(in the rows, 128 means zero)
First come named turns, each shown by rows before and after it. For each pair of rows after them, which turns, in which order, take the first row to the second? The first pair is done for you.
z_792:
[141 126 131  92 126 150  98 114 124 134 126 143 134 125 138 123 101 159
 142 118  98] -> [152 119 136  89 126 157 130 137 130 120 140 120 148 142 117 157 113 138
 160 115 119]
[147 124 137 153 144 121 156 156 139 163 145  69 103 134 125  92 143 125
 118 153 135] -> [143 134 138 146 142 121 122 120 129 177 132  92  98 120 146  67 127 151
 112 145 114]
[112 145 150 155 126  96  96  57 130 154 137 139 117 143 139 105  88 127
 132  96 118] -> [131 142 164 138 120 108 123  64 135 142 160 124 143 158 117 158 105 119
 156  85 136]
[149 105 104 121 112 155 107 138 108 107 128 148 162 112 156 109 103 137
 131 110 124] -> [154 107 110 114 111 154 122 144 111 102 138 143 170 121 148 127 108 133
 142 108 132]
z_316:
[ 92 122 131  88 103 146 104 127 119 139 163 176 131  90 103 105  93 118
 137 103  90] -> [ 90 114 124  87 105 156 113 151 118 123 167 165 140  88  94 110  93 102
 145 112  97]
[141 105 137 121 126 132 158 157 142 133 151 147 145 129  99 135 136 120
 141 131 155] -> [135 129 148 134 139 134 153 142 141 135 164  90 128 102 124 104 124 135
 136 150 125]
[125 152 141 183 111  58 131 129 138 137 112 170 120 140 128 108 154 134
 131 112 162] -> [122 139 133 181 120  76 154 179 141 114 120 139 127 143 112 120 154 105
 143 134 177]
[131 106 115 112 132 144 102 128 126 140 108 175 142 142 126 120 116 149
 136 134 148] -> [125 102 105 115 141 159 119 165 128 122 120 128 140 129 122 115 105 131
 142 159 150]
z_430:
[134 132 121  84 148 127 114 126 121 119 130 141 133 120 114 167 108 114
 187 137 152] -> [139 133 126  83 145 125 114 124 124 133 132 143 131 132 114 171 114 121
 183 135 157]
[134 117 133 108 129 147 150 138 124  99 149  97 157 138 108 141 131  99
 152 137 135] -> [137 112 134 106 125 144 150 139 127 103 146 101 156 144 105 143 131 100
 150 134 135]
[151 138 134 129 135 135 127 118 105 110 157 126 130 116 129 125  96 118
 165 125 112] -> [151 128 122 123 134 139 124 135 105 106 150 140 132 115 124 123  92 111
 165 127 115]
Then:
Each pair is two turns apart.
[138 142 138 121 119 126 133 109 138 137 123 135 122 124 131 101 139 159
 130 123 120] -> [141 134 140 130 120 127 164 138 144 124 133 111 127 135 117 125 149 137
 138 130 138]
z_792 then z_792
[125  97 118  94 161 104  88 132 127 132 103 124 112 125 140 130  97 189
 128 148 105] -> [134  84 115  79 150 109 110 152 130 120 107 147 133 148 114 169 112 174
 142 138 135]
z_316 then z_792
[104 164 119 165 137 124 109 107  96  89 134 133 146  86 148 111 114 100
 135 104 101] -> [114 150 112 137 133 142 106 127  95  82 134 162 169  94 132 130 114  90
 152 101 113]
z_792 then z_430
[154 111 140 110 130 150 121 123 144 126 123 125 115 114  93 146 120 136
 108 142 151] -> [153 119 143 111 130 146 112 107 142 131 124 125 109 111 101 137 116 147
 104 139 139]
z_316 then z_316
[124 142 103 119 119 121 119 110 146 152 101 139  91 129 159 117 126 122
 104 126 136] -> [118 130  93 120 124 137 134 151 150 131 105 110  97 126 147 121 123  99
 113 145 142]
z_316 then z_316
[124 113 137 132 125 151 150 100 111 120 140 181 121 106 136 131 126 111
 129 115 142] -> [119 117 136 139 138 156 168 120 116 110 155 127 116  97 139 127 122  97
 135 138 135]
z_792 then z_316
[137 123 122 109 133 136 120 137 139 150 109 129 119 131 138 119 134 144
 104 146 138] -> [143 119 124  98 132 144 127 143 135 145 116 130 128 136 128 137 134 140
 115 143 140]
z_792 then z_316
[123 113 104 107 131 166 136 174 124 126 131  89 118 127 118 110 113 132
 120 156 138] -> [134 113 114  97 112 144 110 123 118 153 115 177 123 153 116 121 128 158
 110 116 148]
z_316 then z_316
[144 152 113 171 136 109  96 130 164 157 118 104  96 159 128 109 120 140
 102 149 135] -> [143 132 105 162 134 117 111 166 165 145 114 122 113 176 104 133 125 118
 114 151 158]
z_316 then z_316
[115 131 123 150 119 116 126 101 121 139 119 118 121 142 157 123 118 139
 106 125 132] -> [119 121 123 147 111 116 136 114 124 137 117 136 129 158 143 147 129 129
 109 115 147]
z_316 then z_430
[131 118 128 128 128 121 143 126 142 118 142 126 149 114 120 147 134 107
 141 108 132] -> [119 123 124 145 136 110 132 115 146 128 134 119 130 103 137 112 131 111
 121 123 117]
z_792 then z_316
[141 147 133 107 127 135 104  87 122 132 133 136 127 114 136 118 110 150
 139 120 102] -> [133 127 118 108 131 156 133 152 122 105 140 115 141 115 115 140 108 114
 151 143 125]
z_316 then z_316
[119 113 104  97 146 135 112 160 124 112 132 120 135 111 125 104 110 124
 149 160 127] -> [128 116 109  89 130 119  94 126 122 132 121 175 139 126 127 112 121 139
 137 130 127]
z_316 then z_316
[116 101 142 127 111 110 147 115 122 139 140 138 145 112 119 146 117 132
 140 138 118] -> [108  97 134 143 115 101 143 128 126 137 133 135 137 107 125 131 113 127
 129 146 121]
z_792 then z_792
[122 134 138 134 122 119 118 103 125 129 134 164 129 131 129 133 140 129
 125 103 130] -> [104 118 116 148 132 126 130 153 129 113 126 145 121 119 127 119 132 103
 117 133 139]
z_316 then z_792
[159  96 105 140 116 104 169 162 162 166  98 103 119 183 116 140 184 114
  73 125 197] -> [144 119 115 165 121  86 134 104 154 187  88 106  94 157 156  84 170 146
  49 117 157]
z_792 then z_430
[130 136 132 154 120 140 144 138 127 111 150  88 118 131 121 154 141 105
 119 121 128] -> [120 147 130 154 118 133 105 102 118 126 131 117 103 115 146 111 127 134
 105 118 101]
z_792 then z_792
[129 165 139 106 144 169 115  91 103 117 146  75 136  82 130 135 106 147
 155 120  89] -> [138 135 132 108 128 153 157 131 117 105 146 113 160 131  85 201 142 110
 164  95 144]
z_316 then z_792
[118 150 135 134 126 129 125 101 104  97 136 138 141 111 141 136 117 123
 147 112 105] -> [114 140 120 130 128 138 125 123 101  85 131 142 142 106 136 133 113 113
 152 124 110]
z_430 then z_316
[152 119 145 108 133 160 125 126 134 104 157  65 143 118 106 171 104 137
 155 150 109] -> [144 137 150 113 128 154  93  77 120 108 151 102 135 100 125 146  93 155
 149 131  83]
z_316 then z_430
[152 119 131 102 122 137 129 149 134 138 125 137 140 153 112 143 135 132
 134 133 142] -> [157 137 151 117 128 126 134 115 135 144 138 112 134 147 122 148 140 143
 131 123 128]
z_430 then z_430
[129 146 137 153 139 115 151 130 131 125 135  94 129 122 148 126 137 122
 117 115 122] -> [131 137 133 144 125 108 136 113 126 137 122 155 138 137 141 132 141 125
 112  92 130]
z_792 then z_316
[129 130 115 103 138 124 128 166  95 100 135 137 144 136  89 153 129  89
 123 152 103] -> [122 146 117 107 146 129 110 152  96 103 133 112 124 113 112 119 112 104
 113 169  78]
z_316 then z_430
[153 119 125 102 132 135 114 129 140 160 134 113 117 137 138 128 129 167
 104 152 148] -> [155 112 129 102 123 129 120 120 136 159 132 145 129 150 125 147 140 161
 109 130 156]
z_430 then z_316
[109 132 119 135 125 143  98 117 112 115 105 146 127  96 139  95  97 135
 120 130  92] -> [131 126 130 102 120 162 122 130 108  96 124 148 159 114 107 155 109 122
 158 115 111]
z_792 then z_316
[111 153 134 173 140 106 111  88 126 129 128  92 110 105 147  97 109 139
 117 125  96] -> [109 111 105 155 127 123 149 170 128  92 118 136 147 141  94 155 127  83
 139 128 151]
z_316 then z_316
[125 115 121 148 133 127 147 163 138 118 126  88 125 134 118 131 135 103
 122 155 144] -> [141 144 148 132 129 114 115  76 128 148 136 102 118 130 141 123 130 153
 123 129 111]
z_316 then z_792
[128 142 143 134 134 136 145 104 118 106 149  96 127 100 127 138 122 118
 138 122 116] -> [131 127 139 124 123 130 148 113 117 104 141 143 140 120 109 160 133 108
 142 106 142]
z_316 then z_316
[ 86 102 114 176 129 133 132 172 123 107 116 168 128 128 126 127 149  70
 117 136 126] -> [ 82 107 110 175 140 138 121 173 126 111 117 135 114 113 146 100 137  82
 109 154 110]
z_316 then z_430
[145 115 139 123 113 106 153 126 153 151 130 112 122 159 124 149 148 147
 116 134 166] -> [130 120 131 141 123 103 143 130 156 155 122  90 105 139 141 107 136 148
 101 155 153]
z_316 then z_792
[125 120 122 108 125 138 120 135 156 153  79  95 117 131 161  95 109 139
 114 185 145] -> [131 126 137 109 114 117 109  92 153 171  77 132 120 145 165 106 120 157
 109 155 143]
z_316 then z_430
[131 118  98 110 137 138 103 124 149 160  85 211 109 120 129  92 113 146
 110 130 112] -> [157 111 116  89 134 152 159 156 160 134 121 172 144 152  84 179 141 116
 150 116 151]
z_792 then z_792
[129 116 140 150 126 109 146 118 144 141 130  99 120 145 126 139 160 120
 110 127 148] -> [123 110 132 149 120 101 137 122 143 144 113 131 122 149 125 130 158 117
 103 122 151]
z_792 then z_316
[104 110 108 173 124 118 167 194 125  96 117 136 137 134 111 152 135  73
 123 139 169] -> [111 147 142 179 120  80 113  72 118 150 108 177 108 122 156 108 132 146
  91 103 122]
z_316 then z_316
[129 149 145 125 128 120 128  85 131 139 135 125 140 116 124 143 136 141
 145 117 112] -> [117 122 123 145 131 119 156 149 140 122 125 118 138 127 106 151 140 103
 137 137 143]
z_316 then z_792
[146 104 113 112 132 129 142 168 139 126 122 139 135 139 109 126 134 118
 140 133 140] -> [147 129 124 112 145 132 122 127 131 140 130 106 118 110 139  94 119 150
 135 143 103]
z_316 then z_792
[160 119 157 128 105  87 102 115 127 168 139 113 119 119 138 106 125 131
 123 139 133] -> [161  97 142 126  99  87 115 149 130 157 132 142 129 137 116 125 139 107
 127 137 157]
z_316 then z_792
[124 131 117 122 120 112 106 120 130 154 104 170 110 132 137 115 137 135
 104 126 134] -> [125 116 109 119 119 123 130 165 135 135 109 153 122 140 115 141 142 107
 116 135 158]
z_430 then z_316
[124 125 132 162 118 106 143  68 118 166 128 104 114 121 149 100 155 130
  92 117 127] -> [118 104 117 155  98 110 141  88 105 141 117 177 141 136 124 129 157 104
 108  99 147]
z_430 then z_316
[127 141 134 132 133 127  89 107  98 122 151 161 126 102 142 105 132 119
 159  99  88] -> [138 136 142 124 134 138 121 129 100 104 173 125 141 112 124 144 138 105
 182 102 102]
z_792 then z_316
[111 132 127 145 116 126 148 135 124 100 139 145 140 129 110 155 133 102
 141 115 128] -> [101 143 121 166 125 118 135 129 121 110 133 128 117 108 133 113 125 111
 122 132 110]
z_792 then z_316
[ 85 123 120 134 136 137 100 125 127 129 109 156 139 114 114 101 109 138
 126 129 120] -> [104 123 134 113 128 147 129 134 132 117 132 142 165 131  89 157 123 128
 151 115 142]
z_792 then z_792
[157 118 131  98 111 115 141 135 140 127 119  63 120 135 136 129 130 163
 136 127 130] -> [160 109 135 103 105 106 149 137 145 129 118  84 123 150 130 143 140 161
 132 118 145]
z_316 then z_792
[173 133 131  60 116 135 141 128 130 156 170 113 138 170 102 140 120 150
  99 128 141] -> [174 144 133  64 123 137 139 120 130 158 171  89 132 159 113 128 114 158
  97 136 127]
z_316 then z_316
[108 129 131 197 131 113 149  82  98  92 144 123 108 113 159 131 103  97
 140 126 101] -> [109 108 120 187 120 117 161 114 100  84 138 159 121 134 133 158 112  73
 147 121 130]
z_316 then z_316
[176 129 158  93 120 120 152  90 140 161 155 113 140 162 116 182 158 164
 148 105 142] -> [164 140 162 107 129 128 168 109 134 134 169  69 142 142 117 182 152 141
 160 120 132]
z_316 then z_430
[120 100  99 108 150 161 138 192 138 115  89  96 137 131 118 130 112  92
 112 161 153] -> [113 133 117 119 157 148 100 123 131 135  91  82 112  97 160  78  93 136
  94 158 106]
z_316 then z_430
[166  87 116  90 128 136 160 160 135 142 146  91 135 135 109 149 138 112
 141 159 158] -> [147  99 104 107 136 121 106 123 125 162 113 127 103 103 148  75 113 144
 105 164 122]
z_792 then z_792
[139 118 103 137 126 120 133 160 140 175 115 137  94 184 140  97 115 161
 140 133 144] -> [137 119 102 139 130 124 137 172 143 171 119 115  89 177 142  92 112 160
 139 145 141]
z_316 then z_316
[101  99  95 116 141 138 138 167 160 130 147 109 122 109 136 103  86 103
 120 128 152] -> [125 125 130  89 134 134 114  85 149 153 163 132 129 111 149 117  91 151
 132  91 124]
z_316 then z_792
[139 157 163 136 130 123 142  87 137 163 141 108 117 136 140 148 127 143
 124 117 128] -> [144 146 160 136 127 118 157 104 144 161 138 115 122 150 129 168 140 133
 124 115 147]
z_792 then z_316
[120 137  96 115 110 133 111 117 133 148 102 157 131 135 135  93 134 147
 102 139 145] -> [120 133  93 105 111 142 112 132 132 138 107 158 141 135 128  98 131 138
 108 145 152]
z_316 then z_792
[144 129 136 103 129 132 115 106 129 163 131 133 120 139 132 131 129 158
 124 121 135] -> [140 117 130 104 124 136 129 128 124 140 130 152 136 142 108 153 129 134
 140 112 147]
z_430 then z_316
[129 123 138 137 128 112 135 116 140 140 123 139 125 142 130 127 141 136
 115 117 139] -> [128 120 132 140 128 118 147 132 137 125 128 136 134 143 121 137 144 117
 123 121 144]
z_430 then z_316
[158 147 160  82 145 115 126 107 119 147 153 113 131 147 108 149 123 149
 118 105 118] -> [129 130 133 130 154 100 145 165 129 141 136  79 108 141 112 113 122 115
  85 143 131]
z_792 then z_792
[134 125 142 114 120 131 152 116 138 134 152 123 136 133 115 157 135 115
 144 128 147] -> [120 131 137 138 133 124 148 128 143 132 151  89 115 116 134 124 129 117
 127 152 136]
z_316 then z_792
[128 117 136 120 122 142 132 141 117  95 128 143 150 122 107 151 124 101
 144 124 136] -> [128 132 142 126 135 143 133 138 122 109 137  80 130 108 129 123 118 116
 136 148 117]
z_430 then z_316
[169 149 151  99 131 134 110 110 141 116 142 111 136 114 118 108 109 141
 181 150 120] -> [172 134 146 108 124 129 139 140 149 106 140 114 141 138  96 139 129 117
 181 148 151]
z_316 then z_792
[124 127 116 148 123 110 115 115 127 136 110 157 115 127 143 113 132 129
 107 117 134] -> [135 118 115 126 125 137 141 153 131 110 128 136 138 132 116 152 137 107
 135 126 155]
z_792 then z_316
[149 182 160 133 140 171 110  77 132 140 131 105 131  85 139 108 126 126
 149 126 109] -> [164 178 168 127 129 163 122  69 133 142 134 135 145 112 122 147 145 123
 160 103 125]
z_792 then z_316
[151 126 131  85 121 153 131 134 131 128 133 142 139 136 114 165 124 136
 146 119 146] -> [147 147 145  96 132 149 116 100 127 141 139 108 120 115 140 132 113 161
 135 126 121]
z_316 then z_316
[154 134 141 107 155 133 125 111 138 162 132 100 152 121 142 131 146 133
 132 128 115] -> [147 118 131 118 151 129 146 145 145 155 127 109 156 139 125 146 157 111
 127 122 141]
z_316 then z_792
[ 98 137 125 124 135 116 155 132 119  96 137  94 135 147  92 133 138 126
 143 144 103] -> [106 135 133 118 121 100 144  95 115 120 130 145 137 160  92 140 148 141
 133 118 103]
z_316 then z_316
[119 152 152 176 132 113 142 110 124 106 139 106 102 126 122 115 136 135
 120 122 129] -> [128 156 158 159 127 117 135  91 118 109 147 118 113 126 121 127 135 146
 130 110 127]
z_792 then z_792
[120 122 114 119 119 137 119 130 134 141 117 143 126 126 118 118 121 125
 119 123 123] -> [118 127 112 120 124 142 122 134 135 140 122 123 122 119 123 111 116 127
 122 133 117]
z_316 then z_316
[118 160 156 161 129 128 144  74 110  92 174  91 145 110 138 150 134 121
 171 103  91] -> [104 157 146 156 121 132 119  70  95  80 156 144 150 103 136 141 118 116
 175  94  85]
z_430 then z_316
[140 136 144 109 120 144 138  91 138 157 129 127 146 144 147 133 150 165
 140 135 154] -> [121 124 127 146 130 134 160 139 153 148 122  99 127 141 146 117 151 136
 121 162 169]
z_792 then z_792
[125 122 141 130 132 134 123 130 134 154 130 102 115 129 132 114 125 143
 129 125 138] -> [125 113 134 127 127 133 133 148 134 150 124 122 126 141 114 134 131 129
 129 121 154]
z_316 then z_316
[122 129 140 122 136 124 142 118 109 100 141 106 138 144 108 145 122 104
 139 115 150] -> [107 141 134 144 138 108 121  99 111 120 126 105 111 128 132 105 117 120
 112 117 134]
z_792 then z_316
[155 111 121  96 136 141 121 133 140 133 124 115 125 149 111 143 133 151
 141 137 150] -> [137 107 105 117 139 129 111 146 145 135 109 113 107 136 124 108 121 147
 119 152 146]
z_792 then z_792
[127 134 141 129 129 128 135 110 126 117 148 137 135 131 133 144 132 127
 135 117 121] -> [114 130 130 150 130 119 139 137 133 115 139 126 123 128 135 126 130 116
 120 136 126]
z_792 then z_792
[ 98 149  92 158 111 109 112 118 110  90 107 100  97 121 114 120 128  80
 112 144 118] -> [120 162 112 129 100 108  96  60 102 107 113 140 110 134 116 141 133 107
 124 109 110]
z_316 then z_792
[138 142 159  86 140 131 117  95 128 119 130 126 129 131 133 146 121 143
 134 136 128] -> [137 136 155  85 144 141 131 122 125 106 132 113 135 128 125 152 121 125
 138 149 138]
z_316 then z_316
[100 154 141 228 143  80 133 132 141 116 140 124 100 139 124 108 144  87
 103 119 121] -> [103 166 142 198 137  88  88  88 120 122 132 175 111 124 137  87 124 116
 108 100  95]
z_430 then z_792
[143 113 113 107 120 139 113 142 121 129 120 147 140 142 112 123 132 133
 139 121 133] -> [133 107 106 121 122 135 119 156 123 130 115 140 134 139 115 112 132 125
 128 132 134]
z_792 then z_792
[137 141 139 132 125 125 119  99 119 112 127 169 142 126 129 132 118 125
 136 109 120] -> [139 124 129 125 131 135 138 144 129 105 129 151 152 136 111 147 121 102
 144 125 145]
z_316 then z_430
[134 149 147 116 141 141 129  77 134 119 144  85 116 119 142 103 133 148
 106 150  99] -> [142 117 137 109 122 131 158 108 141 111 136 146 143 168  98 166 165 115
 116 123 150]
z_316 then z_792
[101 124 148 156 124 137 140 107 118 130 107 135 133 101 157 107 109  86
 153 110 115] -> [100 115 144 150 125 141 147 123 122 121 106 147 141 113 147 121 112  77
 155 113 127]
z_316 then z_316
[117 146 132 148 141 129 118 147 133 139 135  57 117  88 146  90 114 140
 133 157 115] -> [123 156 135 118 132 141  86 116 120 138 132  99 129  77 148  90  99 160
 141 142 101]
z_430 then z_792
[113 151 133 116 140 175 102 122  91  72 160 109 155  81 122 133  99 118
 184 129  79] -> [ 95 140 119 142 145 167 117 160 100  67 150  87 145  77 120 118 100  96
 166 152  87]
z_792 then z_792
[116 117 119 103 124 120  96 147 151 114 108 158 137 154  97 133 147 114
 142 127 128] -> [109 132 120 108 139 127  83 143 149 109 112 112 121 124 119  95 129 127
 137 150  99]
z_316 then z_792
[133 116 139 114 113  88 123  72 144 154 116 141 144 170 127 171 114 182
 136  90 123] -> [132 103 132 117 118 102 164 131 152 126 129  96 154 179 102 201 123 148
 150 110 146]
z_316 then z_430
[139 125 131 102 136 127 127 126 139 147 121 143 131 138 115 132 121 151
 123 122 140] -> [127 117 120 110 141 130 129 156 142 135 119 121 124 132 114 120 115 135
 121 144 142]
z_316 then z_792
[137 121 136 124 131 124 131 119 138 153 126 104 110 138 129 115 133 137
 119 131 140] -> [134 111 129 119 129 130 140 137 141 144 122 118 120 149 115 131 134 124
 123 132 149]
z_316 then z_316
[150 123 127  87 130 150 132 124 125 132 152 113 148 147  96 147 122 147
 144 132 133] -> [122 115 103 130 139 131 125 157 134 135 124 103 119 134 116  90 117 130
 108 160 133]
z_792 then z_792
[153  96 120 105 139 129 145 167 156 167 122 101 118 161 110 142 140 143
 109 150 168] -> [144 130 142 124 150 119 131 121 148 171 138  58  99 128 141 111 131 162
 104 151 128]
z_316 then z_430
[146 139 147 112 132 109 120  88 145 169 144 120 114 156 141 148 155 161
 129 113 123] -> [128 124 130 147 138  99 149 143 158 162 138  87 101 158 133 137 160 131
 113 137 142]
z_792 then z_792
[133 135 121 129 126 134 107 110 112 132 142 124 130 105 133 124 105 149
 162 129 100] -> [133 120 108 125 124 144 121 148 114 116 143 135 143 114 114 146 111 126
 169 131 121]
z_316 then z_316
[115 137 122 124 125 146 109 112 110 108 125 158 144 114 124 130 106 116
 162 117 106] -> [122 122 111 114 125 155 113 142 116 108 118 156 146 124 115 138 109 110
 160 128 126]
z_316 then z_430
[115 159 146 141 124 142 153 132 121 107 136 109 127 106 121 134 118 115
 138 147 117] -> [116 162 147 136 125 138 136 113 118 114 130 124 126 100 131 115 111 126
 134 145 107]
z_792 then z_792
[143 120 116 125 137 155 116 137 135 113 133 118 145 119 118 147 122 132
 140 130 135] -> [141 127 119 127 139 152 105 124 131 116 133 112 137 105 130 130 115 142
 133 131 119]
z_316 then z_430
[140 120 134 129 107 109 122 114 136 161 124 175 126 160 132 130 145 153
 109 104 149] -> [135 105 126 136 110 126 153 167 136 126 133 143 141 162 109 158 150 114
 128 118 165]
z_430 then z_316
[141 127 125 132 128 135 139 133 131 121 123 124 146 136 124 158 128 121
 128 141 132] -> [143 139 135 133 127 122 125 103 131 140 122 134 138 134 140 146 130 138
 118 134 121]
z_316 then z_316
[121 146 122 160 130 139 129 106 130 108 127  86 142 114 151  94 130 113
 143 143 122] -> [134 144 122 140 111 129 115  77 127 122 117 163 158 140 139 122 139 119
 150 108 133]
z_792 then z_316
[127 115 139 134 112 105 101 103 135 118 121 168 103 121 103 109 120 132
 116 121 118] -> [121 103 122 132 117 114 111 139 138 103 117 166 108 120  93 109 116 115
 121 132 130]
z_316 then z_792
[114 122 118 145 113 128 138 146 116  99 124 125 129 118 116 134 128 104
 128 130 136] -> [115 132 120 132 109 128 111 109 109 110 118 151 131 110 131 120 117 130
 127 117 118]
z_792 then z_792
[133 103 113 129 133 116 138 167 151 160 109 103  98 144 127 117 138 129
  88 162 165] -> [141 105 120 124 126 100 122 136 149 178  99 139 100 156 133 117 142 145
  81 141 162]
z_316 then z_316
[127 140 116 108 122 168 108 110 121 123 153 120 112 109 127 107 108 140
 124 100 121] -> [125 133 115 118 126 172 138 144 132 110 163  93 114 119 112 131 120 114
 129 111 141]
z_792 then z_792
[113 124 125 185 130 113 164 154 136 107 131 114 121 131 118 115 137  95
 112 129 140] -> [108 120 117 169 118 109 128 130 127 119 111 181 123 137 120 106 132 112
 104 110 134]
z_792 then z_316
